In the data rows, the value 128 means zero.
Some points, one per row:
array([102,  98,  95, 126, 109,  97, 150, 100, 138, 163, 114, 133, 168,
       119, 139, 170])
array([136, 164,  54, 117, 164, 171, 160, 148,  97, 179,  67, 108, 118,
       164, 142,  46])
array([145, 188, 150, 149, 187, 136, 152, 112, 133, 167, 125,  57, 148,
       172, 146, 148])
array([140, 179, 164, 191, 118, 112, 116, 135, 162, 133, 150, 149, 184,
       151, 104, 186])
array([106, 102, 118, 119,  93, 113,  96,  94, 130,  91, 129, 117,  98,
       108,  97,  86])
array([161, 153, 119, 127, 118, 117, 169, 162,  88, 175, 133,  61,  87,
       138, 109,  94])
array([137, 108, 177, 188, 148, 169,  85,  68, 121,  85, 110, 119, 173,
       112, 163, 143])
array([163, 197, 124, 165, 134, 133, 156, 111, 141, 144, 119, 118, 134,
       134, 146, 197])
array([136,  80,  98,  72, 175, 121, 149, 162, 129, 144, 102,  91, 127,
       126, 179, 116])
array([141,  59, 162, 107, 181, 171, 103, 108,  80, 118, 147, 139,  89,
        86, 140, 115])
array([160, 115, 181, 109, 136,  74, 108,  84,  84, 105, 196, 145, 108,
       139, 115, 129])
array([173,  87, 159,  83, 137, 100, 117, 154, 138, 128, 133,  85, 104,
        88, 130, 122])
array([125,  99,  78,  75, 102, 120, 125, 153, 150, 132, 140, 101, 102,
       113, 150,  78])
array([151,  23, 157,  70, 163, 132, 104,  73, 137,  93, 100, 161, 124,
        91, 161, 118])
array([120, 160, 147, 143, 179, 144,  73, 129, 123, 113, 118, 185, 162,
        98, 114, 167])
array([120, 193, 138, 201, 131, 134, 169, 172, 113, 169, 133,  83, 115,
       113,  95, 163])
array([133, 127, 122,  33, 107, 165, 100, 167, 140, 128, 116, 142, 122,
        64, 150, 158])
array([126,  92, 104,  81, 140,  96, 150, 133, 125, 129, 149, 102, 137,
       138,  99, 132])
array([ 98, 114,  88,  93, 125, 172, 160, 114, 124, 129,  74, 118, 118,
       162, 111,  62])
array([173,  72, 167,  92, 154,  79, 104, 145, 122, 111, 225, 150, 110,
       151,  90,  85])
array([131, 139,  91, 126, 108,  70, 227, 107, 114,  64, 176, 125,  94,
       136, 186, 170])
array([142, 140, 129, 132, 159, 154, 141, 119, 117,  49, 144, 139,  62,
       119, 190, 154])
array([116,  85, 158,  75, 113, 189, 116, 116, 141, 100, 121, 134, 136,
        53, 108, 112])
array([119, 172, 156, 176, 111, 133, 156, 166, 161, 153, 104, 105, 180,
       186, 153, 139])
array([120, 132,  98, 114, 113, 108, 184, 138, 106, 160,  81, 133, 122,
       117, 126,  93])
array([136, 142, 144, 184, 156, 141, 154, 145,  94, 179,  87, 112, 106,
       136, 114, 137])
array([165, 180, 103, 119, 126,  98, 119, 181, 150, 154,  85,  88, 111,
       171, 130, 140])
array([112,  87, 170,  78, 152, 149,  62, 110,  82,  75, 135, 162, 129,
       141, 153, 147])
array([175, 133,  93, 165, 178, 150, 137, 176, 132, 127, 125, 117,  62,
       134, 100, 127])
array([ 98, 152, 177, 116, 123, 149,  99, 149, 129,  65, 138, 187, 106,
        87, 147, 169])
array([118, 144, 152, 119,  69, 115, 118, 105, 145, 124, 170, 129, 112,
       129,  91,  94])
array([141, 188, 166, 189, 132, 165, 102, 139, 159,  89, 127, 222, 201,
       135, 165, 189])
array([107, 117, 112, 157, 118, 165, 149, 134, 115, 109,  90, 132, 125,
       114, 136, 102])
array([133, 120,  92, 137, 126,  90, 151, 145, 142, 122,  84, 171, 123,
       118, 133, 126])
array([ 87,  99, 135,  64, 116, 110, 163, 109, 176, 133, 138,  79, 132,
        91, 161, 150])
array([161, 159, 130, 122, 121, 169, 161, 160, 150, 148, 104,  94, 135,
       138,  93, 127])
array([ 83, 160, 120, 133, 150, 153, 159, 125, 147, 143, 126, 132, 130,
       117, 114, 130])
array([113,  76, 168, 208, 115, 119, 113, 153,  89, 131, 124, 110, 117,
       125, 133, 111])
array([ 81, 138,  98,  83, 146, 167,  95, 126, 174, 101,  80, 147, 128,
       117, 168, 128])
array([105,  99, 124,  63, 120, 139,  91,  98, 178,  79, 105, 161, 127,
        66, 157, 190])
array([123,  93, 131,  98, 122,  79, 107, 103, 125, 134, 176,  99, 165,
       133, 140, 125])
array([137, 121, 141, 181, 167,  84, 111, 146, 137, 159, 110,  81, 157,
       119, 109, 173])
array([141, 128,  82,  89, 112, 134, 165, 111,  85, 188, 112, 183,  54,
       132, 135,  80])
array([171, 149, 137, 125, 183, 167, 150, 135,  96,  98, 116,  80,  48,
       108, 155, 139])
array([136, 120, 119, 119, 141, 141,  89, 145, 108, 140, 144, 127, 112,
       138, 122, 109])
Then 10 other points, each followed by its number:
array([ 52,  62, 194, 132, 156, 128, 120, 141, 109, 135, 145, 133, 178,
       106,  91,  58]) 0
array([116, 101,  93,  81,  86, 140,  65, 156, 110, 119,  83, 139, 125,
        40, 132, 108]) 1
array([153, 197, 108, 129, 142, 136, 141, 170, 135, 182,  88,  84, 103,
       131, 120, 106]) 2
array([172, 105, 121, 181, 153, 134, 142,  70, 161, 123, 158, 129, 176,
       131, 106, 132]) 3
array([134, 107, 155,  72, 141, 126, 107, 121,  92, 121, 127, 153, 108,
       154, 141, 128]) 4
array([124, 102, 116, 111,  87, 114, 157, 111, 105, 135, 150,  81, 151,
       118, 148, 129]) 5
array([111, 141,  97, 144, 147, 158, 153, 121, 158, 153,  81, 110, 118,
       135, 132, 149]) 6
array([123,  69,  88, 114, 144, 151, 156, 173, 120, 169,  84,  69,  88,
        76, 127, 125]) 7
array([ 90, 106, 153, 211, 149, 147, 130, 125, 121,  79, 163, 158, 162,
       100, 105,  90]) 8
array([ 93,  94, 113, 135, 101, 134, 137, 116, 135, 139, 109, 111, 117,
       103, 118, 136]) 9
Which of these numbered points is nearest to each point below, looking only along the 7 directions in which the first points spread most? Its number follows each.
array([105, 112,  92, 172,  83, 151, 125, 114, 129, 128, 109, 144, 120,
       112,  99, 108]) > 9
array([106, 102, 166, 126,  68,  81, 171,  75, 121, 135, 165,  86, 111,
       105, 164, 142]) > 5
array([109, 118, 163, 207, 128, 138, 135, 137, 135, 157, 126, 117, 131,
       147, 133, 121]) > 3
array([168, 209, 160, 185,  52,  91, 110, 131, 216, 105, 179, 157, 228,
       134, 146, 240]) > 3
array([214, 225,  93, 201, 146, 129, 185, 155, 125, 178, 114, 109,  86,
       200, 136, 138]) > 2
array([133, 153, 117, 112, 143, 189, 147, 156, 133, 144, 117,  88, 143,
       112, 167, 140]) > 6
array([154, 194,  58, 111, 149, 183, 172, 132, 126,  92,  79, 105, 102,
       148, 183, 179]) > 6
array([101,  44, 148, 103, 145, 124,  97,  91, 115, 130, 130, 159, 162,
       113,  65,  91]) > 0
array([164, 156, 113, 102, 105,  56, 204, 149, 165, 155, 135,  79, 160,
       102, 125, 130]) > 5
array([123, 113,  94,  97, 133, 110, 176, 145,  67, 169,  95, 159,  50,
       191, 135,  41]) > 7
array([ 97,  78, 156,  96, 137, 175,  98,  92,  88,  74, 152, 159,  73,
       114, 141, 141]) > 4
array([174, 129,  80, 145, 113,  87, 166, 123, 113, 134, 173, 116, 106,
       118, 100, 143]) > 5
array([114, 136, 164, 207, 120, 110, 165, 109, 127, 159, 166, 126, 169,
       168, 109, 113]) > 3
array([107, 114, 174, 191, 149, 152, 121,  88, 113, 125, 142, 179, 164,
       133, 132, 116]) > 8
array([120, 127, 180, 204, 143, 121, 141, 116, 105, 126, 142, 121, 163,
       166, 141, 123]) > 3
array([160, 139, 125,  47, 100, 180,  90, 120, 164,  72, 107, 161, 169,
        75, 100, 132]) > 1
array([144, 212, 144, 152, 110,  95, 103, 109, 115, 149, 169, 123, 110,
       135, 117, 206]) > 3
array([170, 197,  94, 128, 146, 196, 138, 124, 139,  85, 107,  72, 122,
       133, 195, 193]) > 6
array([164,  92, 169, 113,  91, 116, 127, 134,  81, 112, 189, 111,  69,
        74, 117, 114]) > 4
array([138, 151, 135, 123, 100, 110, 194, 110, 136, 172, 156, 112, 127,
       138, 185, 102]) > 5
array([140,  79, 111,  57,  99, 124,  52, 113, 154,  93,  93, 145, 149,
        61, 168, 177]) > 1
array([123, 137, 120, 110, 100, 110, 120, 164, 174, 118, 106, 164, 177,
       101, 123, 127]) > 9
array([133, 146, 117, 160, 159, 157,  84, 110, 141, 127, 141, 170, 129,
       155, 125, 115]) > 8
array([115,  94, 187,  85, 107, 157,  89, 137, 134,  73, 216, 110, 125,
       112, 118, 144]) > 4
array([ 77,  89, 159,  45, 110, 134, 104, 183, 151, 139, 130, 142, 129,
       125, 113, 142]) > 1
array([153, 204, 202, 194, 155, 118, 136, 105, 105, 162, 145, 130, 133,
       172, 161, 132]) > 3
array([ 98, 143, 107,  47, 149, 195, 120,  75, 155, 120,  99, 133, 121,
        52, 146, 178]) > 1
array([113,  84, 126, 115, 147, 114, 169, 126, 128, 140, 143,  62, 158,
       122, 124, 160]) > 5
array([135, 150, 127, 162, 116, 129,  89, 152, 126, 119, 137, 117, 132,
       180, 139, 159]) > 3
array([ 17,  67, 196, 183, 165, 149, 105, 102,  79, 132, 133, 131, 120,
       123, 155, 112]) > 8
array([ 91, 146, 137, 117, 155, 186,  85, 172, 144, 121, 111, 116, 170,
        27, 168, 120]) > 1
array([ 50,  77, 161, 137, 141, 102,  86,  97, 116, 119, 166, 177, 169,
       119, 105,  62]) > 0
array([140, 157,  74, 166, 136, 101, 162, 171, 140, 215,  94,  81, 164,
       180, 104,  63]) > 2
array([192, 167, 177, 132, 149,  86,  95, 150, 153, 121, 156, 137, 177,
       147,  80, 119]) > 3
array([ 69,  69, 122, 126, 148, 166, 158, 124, 114, 116,  84, 112, 125,
        76, 129, 111]) > 9
array([144, 112, 125, 116,  93,  74, 166, 120, 107, 124, 173, 171, 150,
       159, 158, 126]) > 5
array([177,  63, 152,  56, 154, 126, 109, 124,  85, 108, 143,  98,  92,
       113, 110, 141]) > 4
array([124, 128,  44,  96, 118, 156,  85, 121, 121,  88,  71, 181, 113,
       111, 169,  83]) > 1
array([184, 201, 118, 171, 136, 151, 140, 113, 127, 117, 100, 142, 104,
       150, 175, 192]) > 6
array([ 34,  23, 108, 122, 180, 144, 106, 107,  34, 134, 106, 113, 126,
       149, 126,  71]) > 0
array([153, 124, 160, 131, 153, 113,  98, 120, 116,  84, 152,  99, 112,
        83, 145, 114]) > 4
array([151, 106, 129, 126, 122, 125, 128, 142, 118,  88, 180, 101,  81,
       112, 134, 123]) > 4
array([164, 196,  68, 197, 140, 121, 138, 169, 141, 170, 112, 139, 106,
       162, 121, 139]) > 2
array([160, 101, 172,  77, 146, 148,  75, 158, 112,  98, 150, 141,  62,
       110,  91, 130]) > 4
array([131,  99, 145,  68, 127, 147, 133, 104, 114,  84, 135, 113, 102,
        89, 168, 154]) > 4
array([172, 139, 149, 197, 112, 120, 132, 146, 114, 104, 169, 152, 108,
       185, 107,  57]) > 8
array([181, 119, 137, 153,  54,  26, 130,  95, 158, 122, 190, 112,  94,
       135, 111, 147]) > 5
array([149, 193, 130, 181, 154, 185,  99, 163, 117, 125, 148, 170, 130,
       144, 106, 137]) > 8
array([111, 145, 133, 125, 129, 139, 155, 126, 113, 162, 120, 140, 155,
       146, 116,  62]) > 9
array([ 47, 100, 108, 178, 117, 191, 141, 155,  96, 116, 113, 187, 197,
       128, 138, 104]) > 8
array([135, 117, 164, 130, 132, 124, 103, 144, 115, 124, 182, 134,  89,
       140, 122, 118]) > 4
array([108, 154, 111, 122, 135, 159, 151, 141, 202, 150,  96, 112, 218,
        70, 148, 181]) > 6
array([ 96, 141, 119, 158,  96, 181, 112,  91,  89, 106, 109, 148, 141,
       137, 150, 126]) > 8
array([110, 184, 205, 203, 122, 127,  86,  57, 101, 119, 138, 143, 155,
       176, 131, 167]) > 8
array([145, 173, 133, 164, 157, 128, 208,  89, 111, 122, 110, 106,  82,
       122, 200, 137]) > 6
array([113, 118, 106, 111, 124, 123, 100, 121, 101, 153, 111,  75, 135,
       112, 132, 135]) > 9
array([125, 158,  81, 127, 130, 147, 128, 162, 156, 157,  59, 148, 178,
        94, 146,  98]) > 6
array([ 78,  73, 164, 151, 169, 133, 116,  92, 109, 155, 140, 129, 158,
       116, 144,  87]) > 0
array([123,  25, 148,  69, 149,  44, 133, 116, 127, 162, 113, 115, 111,
        77, 166, 109]) > 5
array([189, 189,  63, 152, 100, 144, 170, 129, 101, 162, 131, 133,  81,
       116, 116, 121]) > 2
array([ 85,  85, 174, 142, 153, 132, 133, 113, 125, 133, 115, 113, 153,
       145, 101,  96]) > 0
array([161, 125, 123, 113, 186, 180, 118, 158, 107,  71, 124, 151,  99,
       148,  75,  80]) > 4
array([170, 173, 188, 172, 165, 119,  69, 174, 100, 120, 178, 152,  87,
       150, 139, 131]) > 8
array([158, 131, 154,  75, 115, 134,  86, 124,  98,  73, 156, 133,  99,
       131, 182, 227]) > 4
array([123,  78, 180,  98, 139,  72, 146, 116, 154, 146, 183, 100, 162,
       131,  69, 110]) > 5
array([146, 118, 118, 126, 132, 202, 119, 117,  86,  92, 133, 154,  95,
        86, 175, 165]) > 4
array([135, 124,  65,  57,  73,  62, 158, 106, 143, 107, 154, 132,  73,
       114, 177, 153]) > 5
array([159, 128, 115, 117,  99,  91, 158, 143,  85, 142, 189,  66,  76,
       122,  89, 198]) > 5
array([172, 157,  72, 114, 173, 145, 162, 168, 140, 109,  82, 155, 100,
       129, 156, 137]) > 6
array([157, 155,  67, 128,  74, 169, 132, 103, 155, 165, 104,  98, 156,
       138, 114, 171]) > 6
array([ 64,  97, 168, 147, 117, 186, 104, 122, 166, 133, 126, 155, 160,
       111,  89, 161]) > 8
array([144, 121, 174, 178, 146,  94, 118,  77, 148, 123,  94, 161, 143,
       122, 181, 149]) > 3
array([130, 168, 137, 122, 162, 146,  89, 135,  98, 175, 137, 162, 148,
       111,  56, 113]) > 8
array([112, 110, 120, 100, 152, 175, 141, 129, 136, 129,  70, 150, 147,
       164, 132,  66]) > 9
array([192, 137, 124, 145, 112, 109, 139, 152, 158, 164, 111, 165, 106,
       164,  41, 133]) > 2
array([173, 183, 129, 157, 114, 106, 152, 171, 126, 171, 131,  55, 181,
       146, 129, 135]) > 2
